m =
0.27	3.37	-0.52	-1.73	0.48	-1.21	-2.35	-2.65	-7.22	5.49	-1.62	-0.91	-4.33	0.12	1.63
0.99	-3.56	5.16	4.72	-3.65	0.92	1.21	5.02	3.27	-2.13	4.68	2.15	-0.93	1.77	-1.83
-0.44	-3.40	-6.40	-4.81	-0.31	-2.47	-2.24	2.71	3.80	0.08	0.44	1.62	1.68	-3.37	3.41
-3.08	2.27	3.15	-0.98	-0.46	2.71	2.31	-3.05	-7.03	2.69	1.95	-2.80	-2.24	4.20	2.50
3.87	5.47	-1.69	0.27	0.18	-0.86	-4.33	-1.03	5.93	-0.53	-3.23	1.02	3.83	-0.08	-2.15
-0.51	3.30	6.66	4.39	0.62	1.50	2.34	-2.85	-3.54	0.34	0.52	-1.10	-1.03	3.32	-3.98
m[-6][-15] = 0.27
m[-6][-5] = -1.62
m[-4] = [-0.44, -3.40, -6.40, -4.81, -0.31, -2.47, -2.24, 2.71, 3.80, 0.08, 0.44, 1.62, 1.68, -3.37, 3.41]
m[:, 8] = [-7.22, 3.27, 3.80, -7.03, 5.93, -3.54]
m[-5][0] = 0.99
m[-1][-14] = 3.30
m[-4][-13] = -6.40
m[2][-6] = 0.08
m[3][-4] = -2.80
m[-5][-2] = 1.77
m[5][-12] = 4.39
m[:, 5] = [-1.21, 0.92, -2.47, 2.71, -0.86, 1.50]
m[:, -2] = [0.12, 1.77, -3.37, 4.20, -0.08, 3.32]
m[3][-8] = -3.05
m[2][14] = 3.41
m[1][-12] = 4.72
m[0] = [0.27, 3.37, -0.52, -1.73, 0.48, -1.21, -2.35, -2.65, -7.22, 5.49, -1.62, -0.91, -4.33, 0.12, 1.63]
m[1] = [0.99, -3.56, 5.16, 4.72, -3.65, 0.92, 1.21, 5.02, 3.27, -2.13, 4.68, 2.15, -0.93, 1.77, -1.83]
m[:, -11] = [0.48, -3.65, -0.31, -0.46, 0.18, 0.62]
m[5] = [-0.51, 3.30, 6.66, 4.39, 0.62, 1.50, 2.34, -2.85, -3.54, 0.34, 0.52, -1.10, -1.03, 3.32, -3.98]
m[-2][-15] = 3.87
m[1][4] = -3.65
m[:, -4] = [-0.91, 2.15, 1.62, -2.80, 1.02, -1.10]
m[-2][12] = 3.83
m[-6][11] = -0.91
m[-1][-8] = -2.85
m[-2][-7] = 5.93
m[-2][1] = 5.47
m[-3][-12] = -0.98
m[-6][2] = -0.52
m[0][7] = -2.65

A = ((0.27, 0.85, -3.59, -0.62, -2.25, -1.53, 0.04, 0.57), (-0.97, 0.19, -0.94, -2.25, 0.61, 0.41, 0.65, 2.23), (0.82, -0.90, 3.50, -0.43, -0.25, -1.02, -1.13, -0.70), (-1.86, -0.08, 0.02, -2.88, -3.62, 2.86, 1.19, -2.70), (0.43, -1.64, -0.34, -1.12, -1.70, -0.46, 0.26, 0.21), (-0.56, 0.83, 0.76, -1.56, -1.23, -3.22, -0.34, -0.75), (0.62, -0.81, 0.41, 0.50, -0.50, -1.38, -0.63, 0.96), (2.22, -0.86, 3.75, -3.42, -6.23, -1.72, -1.38, -1.56), (1.63, -1.16, -0.74, -0.66, -1.70, -0.93, 0.13, -1.33), (2.25, -0.14, -4.09, -1.74, 3.26, 0.64, 1.26, 2.70), (2.61, 4.80, 1.35, 4.92, 0.03, -0.11, -2.77, -2.35))
A[-11, 0] => 0.27
A[-8, 4] => -3.62
A[-7, -4] => -1.70
A[-6, 5] => -3.22
A[-6, 2] => 0.76
A[-10, -7] => 0.19
A[-9] => [0.82, -0.90, 3.50, -0.43, -0.25, -1.02, -1.13, -0.70]
A[-3, -1] => -1.33
A[-3, 5] => -0.93
A[-7, 3] => -1.12
A[-6, 7] => -0.75
A[2, 7] => -0.70
A[-2, 7] => 2.70
A[-4] => [2.22, -0.86, 3.75, -3.42, -6.23, -1.72, -1.38, -1.56]
A[:, 0] => [0.27, -0.97, 0.82, -1.86, 0.43, -0.56, 0.62, 2.22, 1.63, 2.25, 2.61]
A[5] => [-0.56, 0.83, 0.76, -1.56, -1.23, -3.22, -0.34, -0.75]
A[5, -7] => 0.83
A[-9, 5] => -1.02
A[6, 7] => 0.96
A[0] => [0.27, 0.85, -3.59, -0.62, -2.25, -1.53, 0.04, 0.57]
A[-10, 0] => -0.97
A[-10] => [-0.97, 0.19, -0.94, -2.25, 0.61, 0.41, 0.65, 2.23]
A[3, -6] => 0.02
A[10, 0] => 2.61
A[-4, -2] => -1.38
A[4, -6] => -0.34
A[10, 1] => 4.80
A[7, -7] => -0.86
A[6, -2] => -0.63
A[7, -1] => -1.56

grid = [5 4 2 9 8 5 6]
grid[0]	5
grid[3]	9
grid[-2]	5
grid[-6]	4

B =
4900	5477	3561	5851	3221	2206	5097	3862	4550	4710	7801	6568
4688	8042	5467	8054	4672	3541	4921	8709	5004	7564	5596	5970
3913	5538	7432	5101	4463	7657	4384	8843	7107	6337	5189	7898
5129	6347	8208	8507	6014	5567	5444	9081	4367	6248	4280	5332
7965	8299	5043	5079	5768	5927	4671	7203	7526	7265	4222	2979
2450	7465	4579	3655	4973	6160	5017	5829	5432	5176	9150	6491
5164	5576	4149	6841	6150	9953	7265	5096	5799	3601	6881	4909
3723	3588	7690	6798	7139	5148	6798	5621	4374	5474	5262	9201
5598	6532	4344	3159	6916	8382	6349	3595	6902	3883	7779	4814
5803	4519	7650	8990	4296	4630	5098	8131	4119	5754	3604	5453
8488	4151	4882	7087	6708	4726	6860	3338	4747	5271	3455	3304
5231	7578	8010	4727	6217	5900	5042	5949	5111	2442	8669	4332
Indices start at 0.
row 0 col 0	4900
row 6 col 8	5799
row 0 col 6	5097
row 6 col 1	5576
row 5 col 3	3655
row 0 col 8	4550
row 6 col 11	4909
row 1 col 9	7564
row 4 col 2	5043
row 3 col 1	6347
row 4 col 6	4671
row 7 col 5	5148
row 8 col 6	6349
row 9 col 5	4630
row 11 col 2	8010
row 9 col 10	3604
row 2 col 9	6337
row 6 col 10	6881
row 4 col 8	7526
row 2 col 8	7107
row 3 col 10	4280
row 5 col 10	9150
row 11 col 3	4727
row 5 col 6	5017
row 7 col 3	6798
row 1 col 3	8054
row 6 col 2	4149
row 7 col 6	6798
row 11 col 1	7578
row 3 col 3	8507
row 9 col 3	8990
row 8 col 10	7779
row 8 col 3	3159
row 3 col 6	5444
row 0 col 5	2206
